In the data rows, 128 means zero.
Every row has a hidden score. How much higher is the second row's score than the first row's in each pair? 20 means about the same, 40 much higher and 0 much lower. The score is a weighted sum of the row's numbers plus the product of two more (or one squared), each taken from its middle value.
vec![121, 115, 103, 125, 117, 142, 112, 126, 127, 134, 139, 114, 136, 112, 126, 142]
vec![135, 139, 110, 116, 120, 137, 134, 121, 112, 101, 153, 118, 148, 107, 141, 104]: 17
vec![164, 164, 165, 141, 117, 129, 125, 139, 133, 137, 122, 159, 131, 151, 120, 120]
vec![91, 116, 127, 150, 129, 124, 96, 138, 115, 142, 144, 142, 156, 146, 126, 141]: 24
vec![133, 109, 94, 108, 147, 124, 162, 92, 100, 86, 178, 111, 141, 93, 121, 90]
vec![88, 136, 110, 116, 149, 103, 171, 148, 157, 148, 92, 80, 108, 109, 97, 171]: 15
vec![130, 131, 148, 115, 86, 111, 80, 157, 137, 143, 138, 152, 148, 138, 132, 118]
vec![142, 142, 108, 132, 93, 124, 130, 123, 114, 105, 145, 126, 145, 101, 135, 102]: 16
vec![70, 171, 94, 120, 141, 146, 104, 140, 118, 128, 141, 121, 177, 136, 121, 162]
vec![121, 120, 88, 112, 156, 127, 154, 75, 103, 82, 170, 112, 146, 98, 135, 92]: 21
vec![120, 127, 144, 139, 107, 112, 111, 121, 135, 147, 129, 126, 107, 131, 140, 127]
vec![97, 103, 133, 143, 135, 137, 96, 136, 108, 149, 148, 137, 140, 148, 132, 125]: 32
vec![110, 144, 132, 117, 106, 122, 90, 143, 112, 137, 136, 146, 165, 141, 147, 138]
vec![166, 121, 131, 92, 105, 123, 146, 105, 128, 104, 127, 124, 108, 120, 149, 126]: 22
vec![120, 139, 141, 136, 110, 118, 100, 160, 135, 147, 111, 128, 122, 116, 129, 138]
vec![99, 128, 104, 116, 144, 143, 145, 133, 150, 158, 128, 105, 133, 107, 112, 149]: 17
vec![139, 106, 125, 116, 122, 140, 131, 90, 107, 90, 160, 134, 122, 127, 158, 114]
vec![138, 121, 169, 139, 147, 132, 143, 151, 141, 153, 72, 142, 71, 188, 98, 156]: 22
vec![122, 117, 146, 153, 112, 119, 89, 135, 156, 150, 134, 154, 115, 125, 165, 134]
vec![133, 118, 147, 76, 92, 123, 105, 125, 111, 107, 134, 170, 123, 143, 165, 114]: 21
vec![107, 147, 147, 171, 124, 139, 124, 152, 133, 148, 103, 140, 115, 142, 102, 157]
vec![118, 125, 97, 111, 125, 129, 139, 117, 117, 95, 155, 121, 146, 101, 138, 100]: 16
vec![183, 171, 174, 141, 119, 132, 119, 133, 126, 133, 135, 174, 102, 161, 114, 105]
vec![146, 130, 142, 79, 89, 118, 107, 118, 119, 117, 132, 140, 127, 129, 157, 117]: 22
vec![98, 115, 132, 165, 156, 137, 101, 130, 114, 136, 142, 134, 139, 143, 129, 127]
vec![129, 138, 120, 117, 129, 131, 186, 133, 144, 141, 78, 78, 100, 102, 86, 167]: 19
vec![100, 107, 130, 160, 150, 128, 93, 141, 124, 138, 150, 135, 146, 153, 124, 128]
vec![143, 148, 82, 137, 122, 138, 145, 112, 122, 95, 150, 108, 149, 91, 124, 102]: 18
vec![126, 145, 145, 159, 138, 114, 103, 141, 140, 145, 124, 137, 119, 136, 141, 152]
vec![120, 142, 143, 126, 153, 121, 160, 117, 154, 146, 103, 125, 101, 152, 141, 134]: 12
vec![149, 161, 157, 126, 136, 121, 117, 139, 146, 135, 133, 152, 107, 143, 147, 108]
vec![138, 136, 146, 149, 114, 120, 91, 141, 131, 128, 124, 153, 146, 152, 143, 125]: 23
vec![140, 126, 128, 132, 150, 115, 120, 110, 113, 94, 164, 157, 119, 130, 163, 86]
vec![113, 141, 133, 152, 133, 142, 124, 167, 151, 144, 105, 131, 114, 129, 130, 152]: 37
vec![128, 103, 133, 137, 142, 155, 125, 107, 148, 141, 126, 124, 89, 119, 148, 133]
vec![169, 117, 104, 96, 133, 122, 186, 100, 118, 102, 125, 96, 100, 108, 121, 107]: 15
vec![146, 132, 109, 107, 138, 132, 162, 83, 106, 80, 134, 119, 122, 109, 157, 86]
vec![134, 172, 128, 124, 139, 116, 149, 114, 152, 139, 151, 112, 146, 110, 125, 116]: 19
vec![149, 145, 149, 127, 109, 117, 122, 118, 122, 126, 130, 149, 143, 157, 126, 98]
vec![147, 115, 123, 92, 108, 122, 154, 102, 109, 89, 146, 121, 155, 112, 138, 117]: 22
vec![120, 88, 82, 110, 151, 131, 151, 82, 105, 93, 155, 111, 130, 104, 139, 97]
vec![115, 141, 103, 122, 106, 118, 148, 147, 139, 125, 127, 97, 133, 94, 98, 134]: 18
vec![100, 86, 133, 150, 137, 129, 103, 126, 106, 139, 136, 133, 148, 146, 138, 132]
vec![113, 137, 141, 138, 124, 111, 122, 133, 141, 140, 108, 121, 140, 138, 144, 143]: 7
vec![122, 125, 167, 161, 124, 137, 121, 160, 135, 156, 86, 151, 94, 153, 123, 156]
vec![156, 150, 127, 137, 90, 134, 125, 155, 142, 144, 122, 123, 111, 114, 110, 130]: 29
vec![132, 147, 139, 143, 136, 120, 110, 163, 131, 144, 99, 135, 124, 162, 110, 156]
vec![88, 90, 128, 115, 139, 119, 101, 123, 106, 134, 124, 123, 133, 159, 131, 142]: 33
vec![144, 128, 130, 123, 115, 124, 117, 101, 99, 105, 152, 155, 160, 142, 137, 103]
vec![100, 154, 122, 148, 140, 144, 114, 146, 100, 139, 149, 137, 181, 137, 131, 152]: 14
vec![91, 99, 119, 142, 148, 159, 106, 146, 129, 152, 107, 118, 124, 127, 132, 194]
vec![120, 112, 90, 103, 145, 150, 116, 105, 117, 124, 135, 97, 107, 112, 112, 132]: 20
vec![158, 147, 161, 160, 177, 166, 129, 156, 140, 152, 85, 139, 77, 185, 93, 149]
vec![148, 129, 116, 97, 89, 102, 111, 129, 102, 112, 122, 130, 172, 121, 146, 119]: 10
vec![105, 138, 105, 144, 144, 145, 129, 109, 139, 154, 138, 112, 145, 115, 132, 149]
vec![136, 140, 148, 129, 128, 115, 103, 158, 132, 150, 95, 112, 127, 163, 114, 167]: 29
vec![110, 139, 143, 162, 132, 104, 141, 135, 165, 146, 93, 118, 128, 125, 127, 143]
vec![150, 115, 105, 117, 117, 137, 142, 121, 151, 127, 128, 109, 131, 97, 131, 111]: 26
vec![153, 148, 135, 101, 79, 122, 118, 176, 133, 129, 135, 137, 160, 111, 105, 125]
vec![112, 104, 101, 111, 143, 134, 148, 60, 117, 89, 172, 112, 144, 92, 153, 87]: 14
vec![121, 116, 131, 135, 137, 123, 125, 118, 111, 134, 150, 123, 140, 125, 124, 128]
vec![154, 154, 147, 143, 112, 132, 101, 153, 111, 126, 145, 160, 145, 152, 122, 107]: 19
vec![123, 146, 152, 152, 160, 166, 113, 153, 143, 156, 94, 132, 92, 160, 105, 155]
vec![96, 108, 103, 129, 150, 129, 136, 151, 155, 168, 119, 79, 134, 109, 111, 144]: 16
vec![102, 142, 120, 177, 153, 136, 101, 147, 107, 128, 143, 124, 144, 139, 114, 122]
vec![80, 102, 86, 143, 102, 132, 138, 139, 158, 146, 106, 79, 145, 76, 111, 153]: 21
vec![111, 123, 147, 162, 137, 115, 128, 159, 145, 148, 90, 131, 117, 137, 129, 166]
vec![135, 124, 155, 143, 109, 128, 110, 149, 137, 138, 129, 158, 122, 144, 153, 130]: 21
vec![150, 134, 111, 73, 143, 121, 191, 67, 119, 85, 153, 96, 130, 90, 123, 100]
vec![137, 153, 118, 95, 108, 125, 121, 137, 144, 139, 140, 105, 158, 108, 118, 115]: 24
vec![147, 127, 89, 112, 111, 136, 156, 126, 119, 125, 115, 97, 130, 114, 110, 103]
vec![151, 110, 184, 153, 156, 149, 136, 157, 142, 161, 104, 156, 57, 182, 97, 162]: 28
vec![111, 136, 139, 135, 137, 137, 150, 133, 141, 150, 101, 105, 92, 137, 109, 160]
vec![147, 122, 111, 104, 99, 125, 150, 100, 109, 98, 137, 123, 154, 106, 133, 102]: 18
vec![146, 140, 152, 141, 129, 134, 136, 157, 125, 144, 111, 147, 116, 158, 118, 137]
vec![154, 110, 135, 108, 126, 122, 140, 100, 110, 79, 138, 151, 106, 137, 163, 101]: 17
vec![127, 101, 129, 95, 153, 122, 163, 122, 135, 147, 78, 104, 100, 143, 102, 155]
vec![97, 133, 134, 150, 128, 129, 95, 122, 122, 134, 132, 124, 171, 133, 128, 143]: 12
vec![122, 145, 143, 117, 117, 136, 103, 159, 121, 148, 139, 132, 134, 122, 113, 125]
vec![129, 129, 94, 121, 93, 118, 162, 103, 114, 106, 144, 109, 156, 90, 119, 114]: 10
vec![102, 122, 125, 164, 138, 137, 100, 131, 117, 137, 129, 135, 155, 139, 135, 144]
vec![132, 126, 102, 81, 145, 110, 135, 78, 91, 75, 169, 128, 131, 103, 159, 82]: 19
vec![126, 133, 146, 155, 89, 122, 90, 161, 103, 135, 123, 172, 153, 149, 140, 129]
vec![126, 139, 114, 106, 112, 138, 147, 103, 127, 98, 146, 127, 144, 106, 136, 104]: 16
vec![126, 123, 130, 100, 174, 128, 125, 132, 143, 150, 87, 90, 104, 161, 118, 168]
vec![152, 151, 156, 130, 140, 103, 91, 162, 111, 116, 137, 177, 147, 153, 129, 115]: 14
vec![142, 138, 105, 111, 80, 119, 116, 147, 130, 120, 134, 132, 154, 112, 123, 128]
vec![100, 110, 135, 156, 146, 128, 109, 131, 120, 137, 135, 127, 148, 138, 138, 128]: 18
vec![153, 142, 117, 105, 140, 136, 152, 126, 122, 117, 139, 128, 139, 107, 113, 123]
vec![110, 109, 86, 100, 137, 120, 148, 97, 126, 103, 155, 98, 137, 97, 115, 112]: 22
vec![132, 163, 140, 196, 153, 151, 106, 156, 139, 151, 106, 137, 122, 136, 125, 143]
vec![129, 143, 155, 168, 122, 135, 128, 161, 122, 143, 119, 155, 119, 145, 98, 136]: 5
vec![124, 122, 135, 130, 127, 106, 162, 122, 136, 141, 93, 110, 123, 136, 135, 152]
vec![116, 111, 151, 124, 134, 127, 150, 140, 143, 144, 134, 129, 102, 126, 126, 124]: 24
vec![155, 139, 155, 149, 137, 114, 131, 144, 114, 132, 116, 171, 115, 165, 121, 111]
vec![118, 143, 90, 111, 159, 120, 174, 67, 95, 81, 174, 90, 135, 95, 125, 81]: 12
vec![173, 134, 133, 120, 121, 123, 117, 114, 107, 81, 140, 180, 122, 152, 161, 93]
vec![141, 140, 154, 123, 124, 118, 132, 100, 133, 119, 139, 153, 132, 132, 151, 113]: 16
vec![127, 115, 98, 98, 176, 140, 172, 69, 107, 75, 177, 111, 128, 90, 137, 96]
vec![83, 141, 118, 136, 141, 116, 111, 151, 142, 149, 104, 117, 141, 124, 132, 180]: 19
vec![153, 118, 145, 117, 135, 127, 150, 107, 108, 102, 134, 120, 119, 147, 133, 112]
vec![142, 112, 151, 111, 136, 113, 121, 105, 120, 107, 169, 182, 131, 167, 154, 92]: 30
vec![142, 119, 124, 120, 96, 150, 116, 112, 119, 100, 154, 159, 146, 115, 161, 122]
vec![103, 117, 123, 157, 131, 125, 87, 134, 115, 133, 135, 140, 151, 147, 138, 141]: 19
vec![82, 99, 104, 130, 135, 130, 122, 150, 127, 154, 123, 95, 132, 108, 110, 189]
vec![148, 125, 142, 142, 74, 132, 90, 157, 133, 130, 117, 171, 139, 141, 139, 124]: 24
vec![143, 143, 141, 145, 111, 146, 107, 124, 114, 123, 149, 161, 128, 134, 147, 108]
vec![121, 130, 99, 122, 89, 131, 137, 141, 153, 133, 121, 107, 136, 91, 114, 137]: 24
vec![141, 119, 107, 102, 130, 124, 138, 95, 101, 92, 160, 101, 149, 99, 135, 110]
vec![117, 134, 161, 172, 164, 155, 133, 152, 156, 151, 94, 166, 86, 155, 116, 141]: 21
vec![130, 120, 100, 97, 138, 128, 164, 75, 106, 81, 171, 102, 134, 89, 132, 104]
vec![116, 130, 137, 174, 144, 128, 115, 163, 153, 151, 98, 132, 113, 152, 125, 156]: 32
vec![107, 134, 148, 144, 136, 117, 145, 124, 164, 154, 100, 113, 118, 121, 146, 164]
vec![139, 139, 152, 127, 137, 129, 114, 156, 144, 152, 92, 133, 114, 158, 114, 161]: 29
vec![142, 120, 153, 103, 77, 133, 92, 142, 130, 123, 141, 158, 145, 146, 153, 130]
vec![146, 112, 178, 137, 137, 150, 131, 150, 131, 163, 82, 145, 54, 181, 91, 154]: 19
vec![101, 99, 120, 153, 137, 122, 84, 130, 108, 136, 127, 122, 148, 136, 129, 139]
vec![122, 134, 91, 102, 124, 132, 125, 88, 99, 82, 156, 124, 148, 86, 143, 98]: 8
vec![104, 115, 128, 154, 135, 144, 95, 127, 105, 146, 144, 145, 160, 135, 132, 133]
vec![142, 122, 134, 144, 89, 115, 86, 141, 113, 133, 132, 142, 140, 147, 120, 114]: 16
vec![143, 116, 81, 131, 146, 123, 178, 77, 115, 110, 142, 86, 110, 102, 115, 87]
vec![157, 136, 122, 82, 165, 102, 145, 147, 144, 97, 135, 121, 110, 140, 122, 162]: 35
vec![102, 115, 113, 141, 137, 134, 116, 118, 150, 153, 137, 103, 139, 109, 125, 141]
vec![125, 127, 86, 116, 115, 118, 158, 106, 146, 129, 127, 86, 152, 105, 109, 111]: 13
vec![101, 121, 123, 170, 145, 132, 100, 140, 131, 139, 143, 119, 140, 127, 136, 126]
vec![91, 129, 96, 180, 133, 156, 91, 125, 122, 122, 147, 118, 152, 138, 141, 154]: 25
vec![151, 130, 107, 118, 138, 127, 150, 89, 109, 89, 158, 134, 104, 104, 155, 88]
vec![161, 150, 174, 126, 144, 130, 123, 105, 119, 115, 144, 178, 91, 165, 138, 90]: 23
vec![110, 100, 98, 113, 150, 126, 157, 64, 114, 85, 175, 109, 130, 84, 144, 96]
vec![139, 111, 95, 123, 86, 120, 140, 104, 109, 99, 126, 112, 160, 89, 140, 122]: 19
vec![117, 103, 94, 120, 139, 135, 155, 90, 126, 98, 152, 116, 156, 107, 126, 98]
vec![116, 144, 167, 153, 165, 155, 114, 160, 139, 161, 104, 158, 100, 162, 115, 164]: 22
vec![147, 129, 116, 108, 135, 112, 155, 80, 108, 88, 147, 116, 126, 121, 149, 90]
vec![138, 141, 126, 110, 109, 136, 130, 140, 139, 135, 132, 124, 123, 118, 130, 118]: 28
vec![143, 136, 139, 143, 93, 117, 100, 155, 131, 127, 141, 155, 161, 143, 128, 123]
vec![140, 135, 117, 86, 83, 114, 113, 127, 125, 115, 143, 123, 167, 117, 167, 112]: 17
vec![132, 154, 159, 129, 129, 109, 134, 150, 150, 153, 87, 128, 87, 152, 134, 165]
vec![126, 135, 97, 116, 122, 127, 150, 101, 120, 111, 159, 105, 141, 95, 125, 100]: 11
vec![98, 97, 130, 128, 129, 136, 118, 121, 139, 153, 122, 117, 117, 96, 135, 150]
vec![114, 111, 126, 130, 144, 118, 126, 172, 184, 163, 124, 126, 109, 122, 129, 147]: 20
vec![173, 156, 165, 146, 89, 137, 133, 162, 110, 121, 127, 179, 127, 156, 113, 104]
vec![158, 147, 153, 104, 129, 114, 150, 111, 134, 134, 107, 118, 112, 147, 115, 121]: 12
vec![129, 139, 94, 124, 92, 112, 116, 137, 134, 132, 117, 104, 156, 105, 114, 121]
vec![115, 129, 158, 144, 128, 125, 114, 155, 129, 145, 113, 158, 129, 128, 131, 138]: 20
vec![120, 143, 151, 184, 153, 141, 115, 154, 136, 145, 110, 136, 102, 155, 116, 163]
vec![134, 131, 87, 103, 108, 138, 133, 121, 113, 115, 131, 105, 137, 103, 111, 120]: 11
vec![134, 164, 176, 96, 79, 113, 135, 126, 132, 124, 114, 164, 194, 135, 149, 123]
vec![157, 148, 142, 145, 107, 121, 88, 124, 135, 131, 148, 170, 124, 150, 128, 107]: 24
vec![73, 117, 106, 138, 161, 121, 119, 123, 136, 132, 147, 112, 144, 135, 122, 145]
vec![96, 135, 123, 152, 115, 138, 100, 120, 115, 138, 120, 121, 172, 137, 128, 152]: 18
vec![124, 110, 121, 116, 106, 127, 122, 99, 147, 134, 157, 139, 124, 104, 159, 111]
vec![150, 148, 189, 138, 139, 126, 129, 163, 149, 162, 87, 159, 85, 179, 96, 155]: 23
vec![139, 146, 87, 109, 119, 129, 142, 108, 112, 93, 158, 115, 143, 93, 143, 98]
vec![144, 155, 140, 74, 58, 116, 134, 153, 139, 141, 88, 127, 189, 111, 118, 152]: 24
vec![113, 122, 141, 139, 139, 114, 150, 128, 153, 148, 86, 103, 121, 128, 131, 171]
vec![113, 103, 88, 105, 170, 130, 175, 73, 102, 79, 172, 109, 136, 93, 145, 84]: 19
vec![131, 118, 103, 96, 100, 106, 94, 96, 130, 90, 179, 142, 147, 115, 197, 130]
vec![164, 182, 171, 146, 156, 156, 143, 151, 132, 143, 106, 166, 104, 176, 99, 129]: 22
vec![127, 122, 93, 101, 118, 127, 167, 97, 99, 92, 151, 115, 133, 100, 116, 100]
vec![163, 115, 151, 115, 122, 109, 159, 88, 114, 86, 109, 138, 111, 147, 153, 113]: 23
vec![137, 119, 128, 120, 154, 129, 158, 77, 110, 87, 175, 137, 115, 104, 161, 97]
vec![130, 132, 127, 134, 119, 137, 135, 143, 129, 129, 126, 141, 135, 123, 127, 118]: 26
vec![140, 111, 126, 100, 114, 112, 96, 116, 111, 88, 158, 161, 151, 129, 158, 113]
vec![183, 140, 162, 126, 127, 116, 152, 131, 126, 117, 118, 164, 91, 162, 121, 113]: 14
vec![127, 133, 146, 114, 139, 125, 143, 152, 168, 157, 92, 113, 112, 131, 130, 151]
vec![143, 133, 132, 117, 109, 123, 88, 120, 116, 120, 157, 153, 150, 138, 153, 112]: 20
vec![147, 118, 144, 120, 112, 95, 122, 130, 120, 107, 110, 128, 142, 139, 145, 109]
vec![121, 87, 96, 106, 161, 119, 151, 83, 124, 83, 165, 96, 121, 100, 130, 104]: 24
vec![90, 107, 114, 125, 140, 150, 124, 125, 137, 158, 120, 109, 125, 112, 114, 154]
vec![75, 122, 97, 131, 132, 139, 140, 151, 145, 162, 104, 76, 136, 91, 98, 170]: 12
vec![148, 119, 131, 89, 76, 119, 82, 142, 135, 131, 111, 132, 167, 128, 148, 130]
vec![141, 66, 173, 125, 165, 109, 115, 151, 126, 131, 158, 172, 64, 168, 118, 103]: 32
vec![103, 91, 106, 109, 113, 133, 105, 104, 140, 146, 138, 118, 162, 112, 140, 121]
vec![139, 126, 95, 98, 128, 125, 133, 130, 107, 109, 153, 119, 150, 110, 100, 134]: 4
vec![127, 126, 106, 107, 126, 131, 130, 110, 121, 112, 143, 121, 141, 105, 135, 111]
vec![84, 126, 109, 141, 117, 141, 172, 129, 140, 151, 109, 85, 104, 89, 97, 161]: 15
vec![98, 149, 121, 166, 163, 143, 113, 135, 112, 137, 139, 124, 143, 138, 106, 120]
vec![84, 130, 104, 112, 171, 154, 156, 123, 141, 155, 106, 81, 116, 107, 107, 164]: 23
vec![96, 125, 114, 152, 118, 126, 111, 145, 161, 154, 113, 112, 134, 96, 121, 162]
vec![123, 106, 96, 101, 138, 141, 160, 91, 120, 98, 152, 109, 139, 98, 126, 92]: 19
vec![140, 165, 140, 135, 148, 112, 149, 143, 160, 139, 108, 90, 125, 129, 114, 150]
vec![96, 104, 97, 125, 124, 141, 144, 125, 162, 149, 124, 84, 150, 84, 110, 143]: 16
vec![130, 133, 131, 107, 153, 141, 167, 121, 158, 148, 105, 95, 110, 115, 116, 152]
vec![103, 126, 127, 124, 166, 135, 136, 146, 142, 147, 99, 96, 119, 127, 114, 170]: 22
vec![145, 159, 155, 115, 113, 102, 119, 156, 126, 155, 73, 113, 139, 164, 85, 145]
vec![98, 108, 123, 154, 135, 131, 101, 135, 122, 137, 151, 113, 138, 131, 119, 132]: 21
vec![113, 105, 92, 76, 145, 133, 165, 73, 100, 83, 167, 103, 134, 93, 144, 98]
vec![88, 124, 128, 145, 156, 136, 118, 145, 149, 148, 114, 116, 95, 129, 140, 185]: 21
vec![174, 160, 146, 126, 145, 114, 119, 123, 110, 90, 158, 167, 91, 141, 148, 90]
vec![129, 126, 164, 138, 146, 137, 156, 127, 123, 140, 98, 154, 99, 148, 123, 138]: 15
vec![131, 114, 118, 105, 129, 128, 151, 93, 116, 106, 163, 122, 137, 99, 149, 107]
vec![79, 133, 118, 148, 134, 120, 86, 138, 135, 154, 116, 120, 137, 117, 138, 165]: 19
vec![114, 145, 159, 167, 137, 158, 107, 162, 132, 159, 97, 156, 111, 159, 118, 158]
vec![110, 142, 143, 150, 121, 121, 120, 145, 128, 149, 103, 140, 129, 148, 137, 166]: 13
vec![121, 126, 140, 113, 94, 135, 102, 144, 116, 143, 121, 130, 135, 130, 118, 103]
vec![147, 134, 125, 90, 119, 135, 153, 80, 110, 94, 144, 132, 124, 112, 155, 96]: 12
vec![133, 132, 97, 81, 115, 144, 139, 124, 153, 137, 138, 114, 147, 103, 119, 123]
vec![146, 143, 150, 137, 101, 127, 106, 157, 124, 127, 139, 146, 151, 120, 117, 118]: 20
vec![139, 135, 144, 139, 125, 113, 87, 126, 101, 122, 145, 162, 154, 166, 129, 105]
vec![143, 127, 161, 121, 129, 114, 99, 119, 133, 127, 152, 163, 128, 152, 148, 102]: 21
vec![103, 128, 148, 142, 125, 113, 106, 161, 137, 144, 112, 140, 118, 141, 139, 168]
vec![131, 110, 111, 104, 134, 129, 172, 63, 115, 77, 159, 121, 114, 95, 172, 96]: 10
vec![135, 147, 157, 167, 151, 144, 131, 170, 134, 156, 89, 133, 91, 173, 87, 150]
vec![94, 113, 134, 147, 126, 129, 100, 130, 127, 142, 147, 151, 135, 142, 144, 146]: 13
vec![128, 148, 159, 81, 86, 98, 121, 136, 153, 142, 147, 156, 164, 130, 124, 111]
vec![124, 96, 105, 117, 135, 117, 143, 120, 127, 137, 132, 105, 127, 99, 102, 129]: 21
vec![137, 118, 115, 112, 127, 127, 115, 127, 125, 102, 153, 154, 133, 126, 154, 104]
vec![111, 128, 141, 139, 130, 120, 130, 154, 149, 153, 79, 118, 113, 134, 132, 165]: 21
vec![151, 165, 89, 126, 169, 126, 177, 84, 113, 72, 173, 113, 112, 91, 144, 88]
vec![98, 125, 122, 140, 144, 127, 135, 155, 158, 148, 99, 110, 123, 111, 136, 164]: 27
vec![149, 122, 114, 114, 102, 112, 99, 122, 106, 89, 150, 153, 133, 136, 154, 112]
vec![114, 136, 146, 151, 130, 117, 143, 129, 151, 150, 89, 119, 123, 134, 112, 155]: 14
